(in the rows, 128 means zero)
The rows below fall into families. The same turns and mirrors carry the whole set onto itself and the rows of a family onto each other. For each named row, which other rows are in its family? Write them in the order they are listed.
These 40 rows form 5 families of 8 rows each.
K_359: [130  89 115  92 143 119 124 141 109 118 106 124 142  97 115 123 130 124
 143 104 144]
K_108: [108 107 152 123 134 148 104 123 116 106 124 135 176 124 140 128 145 114
  99 125 143]
K_585: [147 135 123 122 110 149 104 120 142 135 119 123 182 138 137 108 164 113
 110 108 147]
K_679: [153 107 114  90 131 136 146 126 148 153 128  98 144 124 119 107 159 112
 136 110 127]
K_885: [155 116 114 102 123 131 143 126 131 147 108  96 142 114 105 111 165 120
 124 101 144]
K_709: [138 131 128 127 100 149 116 125 140 129 117 119 176 140 127  99 169 111
 109 108 131]
K_450: [123 118 127  86 133 154 124 125 138 127 116 132 172 132 132 145 151 140
 123  89 145]
K_248: [165  93  92 108 140 126 122 118 142 136 125 131 154 113 122 100 133 103
 143 135 113]
K_116: [132  84 117  82 156 128 130 137 127 128 126 120 143 111 126 121 125 119
 146 115 129]
K_211: [124 113 142  87 125 142 127 131 138 123 114 123 177 124 115 141 163 142
 128  92 143]
K_310: [130  93 110  87 147 130 137 127 115 123 109 123 132 100 119 139 130 126
 135 106 140]
K_468: [146 124 123 108 123 152 112 121 154 141 139 118 176 143 147 105 158 103
 122 117 130]
K_684: [127  83 116 100 151 124 128 139 108 117 101 129 148 107 108 115 124 133
 129 103 134]
K_943: [117 103 145 101 146 150 109 119 132 118 148 126 174 119 154 126 144 102
 116 133 136]
K_455: [ 99 115 144 111 126 157 104 120 119 116 116 118 174 120 129 138 132 116
 105 129 151]
K_149: [140 111  98 108 117 136 140 116 124 150 110 100 156 101  97 103 160 110
 127  91 125]
K_977: [144 111 112 109 116 134 145 131 127 139 107  99 143 117 103  95 160 118
 124  98 131]
K_876: [117 110 147  95 131 148 134 135 132 122 108 119 169 131 111 131 154 146
 115  97 140]
K_318: [127 105 140  78 140 147 129 131 151 133 131 121 172 136 130 135 153 132
 135 105 130]
K_592: [112 113 139 107 139 158 111 104 123 108 134 128 170 103 148 138 147 109
  99 129 148]
K_707: [160  95  94 132 125 120 124 117 125 125 106 137 159 103 101  94 144 108
 128 122 109]
K_314: [128  83 132 121 150 129 123 107 115 104 115 150 174  96 106 133 140 122
 111 138 117]
K_361: [153 121 102  97 116 139 149 116 141 145 113 108 143 116 114 121 168 120
 131  95 132]
K_64: [138 137 111 115 108 159 110 113 139 131 130 121 170 128 149 110 163 101
 111 103 144]
K_737: [136  92 110 108 145 136 115 100 129 101 113 157 169  94 118 142 129 121
 125 141 122]
K_573: [149 104 124 118 135 143 123  97 143 132 145 119 167 107 135 110 158  88
 113 153 116]
K_771: [171 101  89 125 131 119 114 116 129 128 104 138 157 103 108 103 137 109
 134 127 124]
K_177: [149 111 125 134 125 138 118  92 128 125 128 118 167  95 123 114 166  93
  97 150 132]
K_673: [121  93 130 124 139 132 113 103 117 119 109 148 176 107 109 157 132 118
 119 141 119]
K_623: [112 111 147 114 130 145  99 119 118 106 131 129 178 107 147 128 150 106
 107 124 151]
K_970: [135  87 126 112 141 125 118 106 126 101 115 151 179  87 107 139 144 120
 127 142 120]
K_148: [159 104  79 116 124 125 123 113 127 124 111 135 140  99 119 108 134 101
 138 125 121]
K_824: [147 116 110 124 119 147 124  84 140 116 131 128 168  91 125 119 163  94
 107 147 120]
K_135: [121  86 112 103 154 126 123 123  98 134 107 128 157  99 108 135 124 122
 127 100 134]
K_924: [130 121 123 138 100 142 118  98 129 131 121 114 167 107 116 121 161  87
 111 146 122]
K_508: [150 103  89 137 116 120 116 109 116 139 110 136 163 103 108 113 143  95
 134 120 110]
K_912: [140 109 126 144 118 135 121 101 123 121 127 124 166 103 123 103 166  90
  99 142 120]
K_765: [115 109 128  88 136 155 125 124 128 131 104 117 181 120 102 134 139 143
 118  93 142]
K_457: [130 134 110 117  95 156 110 120 140 134 113 108 179 128 118  99 154 107
 119 106 136]
K_967: [137  81 125 100 155 134 121 109 140 113 134 145 175 101 122 133 135 114
 132 148 111]

Which other rows belong to the same family as K_508? K_455, K_149, K_673, K_135, K_924, K_765, K_457
Which other rows belong to the same family as K_116? K_679, K_248, K_468, K_943, K_318, K_573, K_967
Which other rows belong to the same family as K_709? K_108, K_684, K_977, K_876, K_707, K_314, K_912
Which other rows belong to the same family as K_64? K_450, K_310, K_592, K_361, K_737, K_148, K_824

The rows below fall into families. The same turns and mirrors carry the whole set onto itself and the rows of a family onto each other. For each named row, which other rows are in its family? Write them in the order they are listed.
These 32 rows form 4 families of 8 rows each.
K_948: [135 121 110 132 125 136 119 111 144 142 115 155 115 133 106 143]
K_366: [130 169 147 144 117 139 136 152 139 136 126 134 124 115 137 119]
K_710: [141 136 143 115 138 122 143 120 105 132 139 124 149 112 111 123]
K_488: [131 119 157 141 131 140 133 144 147 104 127 126 113 145 151 127]
K_651: [129 143 127 129 138 102 134 158 119 129 156 107 131 137 141 112]
K_85: [142 151 100 115 129 147 127 144 121 156 118 142 125 137 101 134]
K_232: [133 157 147 146 131 138 143 142 131 148 113 138 115 107 122 139]
K_630: [136 148 147 123 131 122 137 164 116 115 142 102 134 137 140 115]
K_438: [136 154 104 111 144 131 123 147 129 137 132 134 135 146  88 122]
K_235: [143  99 116 135 128 118 128 138 126 113 131 129 114 171 115 124]
K_695: [130 118 156 140 127 110 131 130 140 101 137 113 123 134 145 125]
K_355: [144 117 153 151 122 126 126 132 157 112 121 127 111 127 142 124]
K_146: [136 114 153 144 112 125 134 129 132 120 125 122 114 125 158 137]
K_588: [131 109 139 132 131 122 155 122 121 123 141 119 149 112 116 124]
K_158: [139 112 109 110 126 120 114 132 129 108 144 117 134 164 126 120]
K_208: [143 109 140 124 137 125 133 105 114 127 149 122 146 127 119 124]
K_33: [132 150 122 116 132 109 125 170 116 124 132 108 137 155 128 114]
K_372: [141  99 110 111 140 118 120 123 122 120 129 121 124 156 110 141]
K_398: [130 131 114 139 118 134 113 155 155 125 118 131  98 160 136 137]
K_557: [133 147 124 121 104 138 124 163 153 132 127 126  95 150 131 121]
K_381: [138 120 133 134 152 120 133 113 108 125 129 131 155 122 116 138]
K_570: [140 118 135 139 125 148 133 106 145 133 124 148 110 116 119 145]
K_606: [128 168 141 121 129 140 129 138 136 143 125 127 134 100 132 135]
K_462: [142 115 120 114 136 109 114 141 136 112 137 123 114 174 123 138]
K_87: [129 158 117 131 120 131 124 171 148 130 106 134 102 143 129 134]
K_282: [142 158 118 123 125 134 103 153 139 134 115 137  99 159 131 134]
K_132: [143 125 129 126 119 155 124 118 142 129 100 148 118 134 106 146]
K_523: [154 114 115 136 140 142 127 108 154 134 112 135 116 135 113 138]
K_67: [140 148 100 113 125 116 123 132 114 153 130 130 136 126  96 133]
K_412: [127 151 103 102 135 131 132 144 104 145 134 129 137 143 105 135]
K_780: [130 153 136 141 120 147 142 135 124 144 119 133 134  97 124 121]
K_854: [118 154 142 118 116 115 130 168 106 124 144 121 132 135 133 121]

Which other rows belong to the same family as K_523? K_488, K_232, K_588, K_158, K_282, K_67, K_854
Which other rows belong to the same family as K_33? K_366, K_710, K_85, K_695, K_372, K_398, K_570

The rows below fall into families. The same turns and mirrors carry the whole set onto itself and the rows of a family onto each other. For each named row, which other rows are in its family? Write them in the order they are listed.
These 16 rows form 4 families of 4 rows each.
K_501: [114 145 160 130 143 124 136 137 154 131 171 125 172 139 128 137]
K_80: [117 114 164 107 130 125 162 127 147 134 149 107 154 124 117 149]
K_875: [124 137 158 138 147 126 133 132 153 131 171 130 165 146 134 131]
K_47: [106 140 137 149 119 134 149 123 131  99  96 120 163 166 119 122]
K_79: [156 138 139 146 111  99 142 136 119 114 110 138 148 146 102 134]
K_935: [155 140 146 133 108 105 154 137 124 110 107 145 147 152 106 132]
K_215: [123 123 140 155 111 117 145 122 129  95  95 116 154 166 124 124]
K_981: [153 141 137 142 109 108 128 130 133 104 104 132 146 163 108 124]
K_902: [121 115 155 105 126 122 161 118 157 130 142 102 154 126 120 151]
K_263: [126 129 157 127 146 114 128 131 150 128 170 129 175 143 131 125]
K_7: [118 118 163 106 135 126 151 122 154 134 134  98 150 130 129 154]
K_536: [156 144 133 141 115 105 144 137 114 108 110 132 147 147 114 124]
K_713: [101 142 132 155 123 121 152 129 128  99 106 118 155 170 117 125]
K_680: [107 122 156 127 136 124 135 132 164 131 167 136 167 146 128 142]
K_405: [125 112 158 114 134 123 157 141 169 134 148 110 154 133 118 151]
K_931: [109 144 138 149 119 122 149 115 126 100  94 120 154 158 123 117]

Which other rows belong to the same family as K_215? K_981, K_680, K_405
Which other rows belong to the same family as K_80? K_501, K_536, K_931
Which other rows belong to the same family as K_902? K_875, K_47, K_79
Which other rows belong to the same family as K_713? K_935, K_263, K_7

